The rows of Y fall into 3 groups, which share some directions, and each row is roughly a mix of its group's hidden directions, except some rows that fit no group.
Y:
[[ 0.59  0.19 -0.29 -1.92 -0.87  4.77  1.48  0.37 -1.71 -0.72]
 [ 2.12  1.08 -2.04  1.49  1.25  0.80 -3.93 -1.76 -0.14  0.79]
 [ 0.98  1.24  0.44  3.01  0.53 -0.55  3.38 -2.68  1.06  1.16]
 [-1.54 -1.67  2.39  2.20 -0.61  3.71 -0.36 -1.30 -0.31  1.28]
 [-0.44 -3.97 -1.37 -0.03  1.73  1.16  1.28 -2.15 -1.21 -1.88]
 [-0.96  3.09 -1.32  1.81 -0.64 -1.14  1.27 -0.81  0.23 -3.73]
 [-1.70 -0.92  1.68  1.42  2.63  2.30  0.05 -0.33  2.75  2.22]
 [-3.15  1.40 -2.27 -3.03  0.90 -0.17 -1.84 -0.31 -0.06  1.69]
 [-1.80  3.47 -1.69  1.47 -2.84 -0.86 -0.16  2.03  0.35  0.23]
 [ 0.51  4.21 -1.30  2.29  0.71 -2.38  0.35 -0.31  1.25  0.72]
 [-2.29  0.58 -1.48  0.43  0.21  1.68  2.44  3.56  0.61  1.89]
 [-1.80  2.75 -2.71  1.36 -2.18  0.20 -1.53 -1.04 -2.15 -0.71]
 [ 0.76  2.19 -1.87  1.41 -1.28 -3.54 -1.59  1.37  1.94  0.47]
 [-1.56  2.75  0.53 -1.77  1.20  0.60 -1.29 -3.66  1.77 -0.01]
 [ 0.41  1.60 -1.80 -3.76  0.41 -1.69  1.14  1.91 -0.89  2.13]
 [ 1.12 -1.59 -0.88 -2.64 -3.28  2.18 -0.62 -2.32  0.06 -0.81]
 [ 4.24  0.15  0.68 -0.52  0.51 -0.13 -1.79 -2.45  0.44 -2.24]
 [ 1.48  0.29  2.69 -0.83  1.65 -3.93 -0.11 -2.05  0.81 -0.34]
 [-1.84  3.43 -2.16  1.78 -1.82  1.28 -1.15 -0.25 -1.38 -1.48]
 [ 4.00  0.97 -0.57  0.17 -1.88  0.75  0.15  0.90  1.44  3.02]
 [ 0.41  2.78 -0.56 -1.46 -1.43 -3.18  2.14  2.06 -0.94 -1.10]
 [ 1.36  1.20  1.98 -0.33 -2.65 -1.17  0.19 -0.74 -0.35 -4.12]
 [ 1.35 -0.85  1.60 -1.02  4.67 -1.20  0.95  1.32 -0.14 -1.18]
 [ 0.81  1.33  1.92 -1.18 -1.26 -2.47  3.35  0.14  0.98 -2.46]
 [-1.69 -0.54 -1.40  1.23 -1.95 -0.15  1.64 -3.50 -2.13  1.86]
 [ 1.65 -2.33  2.38 -1.64  0.42  2.56 -2.62 -0.72 -0.82  1.44]
 [-0.83  1.53 -0.94  1.23 -0.21  3.38 -2.46 -1.32  2.11 -2.07]
 [-1.90  4.27  1.26  0.00 -0.36  0.67 -0.54 -1.33  2.15 -1.65]
 [-1.82 -0.26 -3.94  0.83 -0.88  0.43  1.68  1.84  0.61  2.50]
 [ 0.19 -1.36  4.34 -1.39 -0.30  2.07  0.11  2.27 -0.08 -1.08]
 [ 0.38 -5.10  0.15 -0.45 -1.70  0.98  0.42  0.39  1.37  0.97]
 [ 2.42 -1.01 -1.23  1.45  1.46  3.15  2.43  0.31  2.18  0.31]
 [ 2.55  0.66 -0.36 -1.33 -1.60 -3.61  0.67  1.56 -2.04 -1.41]
 [-1.76  3.36  0.45  0.14 -2.53 -0.26 -0.25 -0.74 -2.36 -2.48]
 [-0.77  3.28  1.05  1.32  1.42  1.09  3.07  1.90  0.85  1.52]
 [-0.83  0.12  0.44  2.48 -0.83  4.62  0.16  1.72  1.13  0.26]
 [ 1.46  2.67 -0.34  2.01  1.50  1.83  0.62 -3.62  0.95  0.21]
 [ 1.16  0.26  2.87  2.35 -0.72 -0.24  4.08  0.88  0.35 -0.42]
 [-1.94 -3.38 -3.25 -1.17 -0.53  0.24  0.47 -0.10 -0.62  2.31]
 [-1.59  1.88 -2.53 -0.20 -2.02 -0.62  1.69  3.40 -1.07 -0.93]
 [-1.55  1.82  0.58  0.74 -1.36  0.85  3.35  3.46 -0.17  0.99]
 [-0.50  3.17  1.05  2.69  1.33  0.93 -0.15  0.82 -3.10 -1.34]
 [ 3.82  1.81  0.38 -0.55 -0.81  2.98 -1.06 -1.31  0.94 -1.34]
 [ 2.69  0.75  2.22  1.55  2.01  1.72 -0.32  1.85  2.34 -1.50]
 [ 0.90 -4.13 -0.54 -1.59  1.33  1.44 -0.10 -0.95  0.82  2.70]
 [ 1.86  2.24  0.62  1.25  3.71 -0.79  1.97 -0.48  1.87 -1.01]
 [-1.39 -0.53  0.97  0.28 -2.77 -1.42  3.69  0.66  0.25 -2.52]
 [ 0.38  0.25  4.35 -2.11  0.72 -0.73  2.50  0.43  0.29 -1.52]
 [ 1.25 -0.27  1.93  1.36 -0.34  2.75 -0.63 -3.82 -1.67  0.87]
 [ 0.27  3.78  0.40 -1.11 -0.10  3.18 -0.99 -1.35  2.12 -0.40]
 [-3.43  2.02 -1.44  1.51 -1.96  1.48 -0.83  0.26 -2.52  0.01]
 [-1.66 -3.25  1.77 -3.11 -1.44 -0.32 -1.07  0.30 -1.62 -1.13]
 [ 2.40 -1.38  0.07  3.45 -0.07  1.68 -0.33 -0.26  1.63 -2.85]
 [-0.61  2.59 -2.36  2.59 -2.98 -0.99  1.10 -0.25 -0.06 -1.72]
 [-2.53  1.68 -1.94  0.27 -2.44 -2.15  0.27  2.47 -0.30 -1.88]
 [ 0.32 -0.27  0.09 -1.51  0.87 -1.18  4.46  0.67 -0.78  2.80]
 [ 2.63 -2.36  2.01 -0.37  0.02  1.71 -0.94  1.52  3.25  0.25]
 [-2.44 -0.29 -0.67 -1.15 -0.84  0.51 -2.31  1.47 -4.14 -0.14]
 [ 1.49  1.56 -0.32  1.99 -0.22 -3.98 -1.67 -1.65  1.31 -1.25]
 [ 3.53 -0.11  2.18  0.94  1.27 -0.67  0.14 -2.48  1.19 -2.37]
 [-1.06  1.75 -2.15 -1.74 -0.35 -2.42  0.31 -1.74  0.95 -3.40]
 [ 1.96  1.63  2.26  2.25 -2.07  1.17  0.42 -2.96  1.47  0.06]
 [ 1.15 -1.19 -0.99 -0.90  4.34 -0.76  2.06 -1.88  1.29  0.24]
 [-1.85  1.27  1.01  2.98  2.21 -0.42  1.58 -3.15 -0.96 -0.21]
 [ 0.84 -2.19 -3.35 -2.73 -2.17 -1.06 -1.67  0.68  0.15  0.30]
 [ 0.98  2.29 -3.75  1.13 -1.06 -2.46 -1.51 -1.49  0.36 -0.17]
 [-2.62 -2.79 -1.85 -0.56 -3.23  0.15 -0.55  0.81 -1.89  0.24]
 [ 0.48  1.38 -0.81 -0.63 -2.45  0.81 -1.79  4.26 -1.47 -0.20]
 [-2.81  2.24  1.03  2.73 -0.85  1.19 -2.44  0.93 -1.73  0.06]
 [-3.01  0.33 -2.43 -0.27 -1.16 -1.27  0.43 -1.44 -3.04 -1.94]
 [ 1.68 -1.88 -1.20 -3.56  2.13  1.85 -0.87 -0.93 -0.56  1.74]
 [ 3.02  0.71 -0.58  1.38  1.12 -1.71  1.40 -0.02  2.51 -3.01]
 [-1.07 -3.61  1.10 -1.74  0.81  1.76  2.55  1.67  0.37  1.34]
 [ 0.10 -1.87 -2.73  1.08 -1.01  1.98  1.05 -1.86  2.29  2.56]
 [ 0.94 -2.17  3.36  1.20  1.67 -1.24  2.06  2.35 -0.99  0.14]
 [-0.97 -2.82  1.91  0.65  1.83 -0.64 -0.55  2.39  0.10  3.26]
 [-0.15 -2.02  2.88  2.89  2.30  0.38 -0.54 -2.50 -0.12 -0.81]
 [-1.32 -1.04  2.83  2.48 -0.07 -0.20  2.80 -2.89  0.01 -0.38]
 [-0.32  1.44 -0.79  1.19  0.89 -3.88 -3.05  0.18  1.14  1.65]
 [ 1.61 -3.98  0.08  1.70  2.53 -2.15 -0.17 -0.07  0.99 -0.01]
 [-1.21  2.89  3.22  0.03  0.92 -0.64 -2.31  0.40  2.54 -0.18]
 [-1.98  2.63 -0.99  0.57 -1.22  1.19  2.68  3.30  0.53  0.05]
 [-0.71  0.92  1.19  1.83  0.46  1.50  4.92  0.30  0.56 -0.46]
 [ 1.09  0.17  2.89  3.17  1.54  1.55  0.87  1.64 -1.76  1.58]
 [-1.03 -2.80 -2.11  0.58  0.82  3.33 -1.29  1.34 -0.05  2.12]
 [-0.87  2.97  1.06  1.02  1.96 -2.26  1.02  1.83 -2.36 -1.66]
 [ 0.68  2.86 -1.28  0.67  0.73 -2.42 -3.72  0.11  0.57  1.44]
 [-1.05  4.25  0.53 -1.57 -0.04  0.60 -2.38 -0.92  1.89 -1.00]
 [ 2.14 -0.35  0.21  0.94  0.41  1.22  1.16 -3.87  2.76 -1.47]
 [ 1.59  2.34  0.44 -3.42 -1.67  1.89 -0.94 -1.30 -1.72  1.26]
 [ 0.45  3.39  1.19  0.92  3.61 -0.56  0.12  1.32 -1.55 -1.37]
 [ 1.17  3.49  0.26 -0.25  0.21  2.11  2.66 -1.39  2.35 -0.84]
 [ 1.52 -2.07  1.26 -2.03  3.12 -1.69  0.92  0.37  1.40 -2.36]
 [-2.95  1.61 -3.22  1.11 -1.64  0.21  1.33  1.72 -0.49  1.69]
 [-0.41 -2.31  0.02  1.05 -2.94 -2.46  0.89 -1.13  0.23 -3.15]
 [ 2.48  0.29  0.88  1.20  1.24  3.84 -1.49 -0.34  1.80  1.75]
 [-0.86 -2.42 -2.43 -0.32 -2.24 -1.69 -3.19  1.46  0.26  0.74]
 [ 3.21 -0.72  0.10 -1.68  1.32  1.82 -1.17 -3.55  0.54  0.72]
 [-0.51 -2.88 -1.19 -0.38 -4.08  1.40 -0.69 -1.40  1.21  0.89]
 [ 1.31  2.73 -0.89 -2.23  1.50 -2.28 -1.60  1.29  1.16  2.33]
 [ 0.01 -0.18  1.79 -1.29  0.63 -0.62 -2.49 -4.63 -0.27 -0.04]]

Here is one row of each group, with its name. Which group are the others in?
[-2.39 -1.82 -1.79  0.03 -1.89 -0.02  3.67  1.88  0.45  0.66]
(12)
[-0.31  0.68  1.24  4.05 -1.22  1.72  0.67  2.47 -1.46  1.34]
(71)
[ 0.87 -1.01 -0.98 -2.52  1.43 -1.65 -3.66 -2.44 -0.39  0.28]
(47)

[ 2.67  0.00 -1.55  0.14 -1.64 -2.56 -3.11 -1.12  0.86 -1.72]
(12)
[ 0.00 -0.08  1.67  0.52 -3.16 -1.77  2.04  2.19  1.37 -2.52]
(12)
[ 1.04  1.12  3.10  0.77  1.68  1.77 -1.30 -1.36 -3.35  0.43]
(71)
[-1.12 -3.05  0.34  0.10 -2.74 -0.79  0.35  3.74  0.11  0.72]
(71)
[ 3.00  0.89 -0.84  1.41 -1.58 -0.55  2.56 -1.21  1.52 -2.81]
(12)
[ 3.25 -2.08 -1.70 -0.29 -1.37 -1.32  1.40  0.95  2.92 -0.73]
(12)
[-1.38 -0.02 -1.76 -0.84 -2.49 -2.46  0.66  1.24  1.88 -3.15]
(71)
[-0.07 -1.93  3.31 -2.17  1.56  2.85  1.66  0.44 -0.74 -0.02]
(12)
[-2.05 -3.10 -2.07  2.14 -1.80 -1.66  2.01 -0.05  0.81 -0.22]
(12)
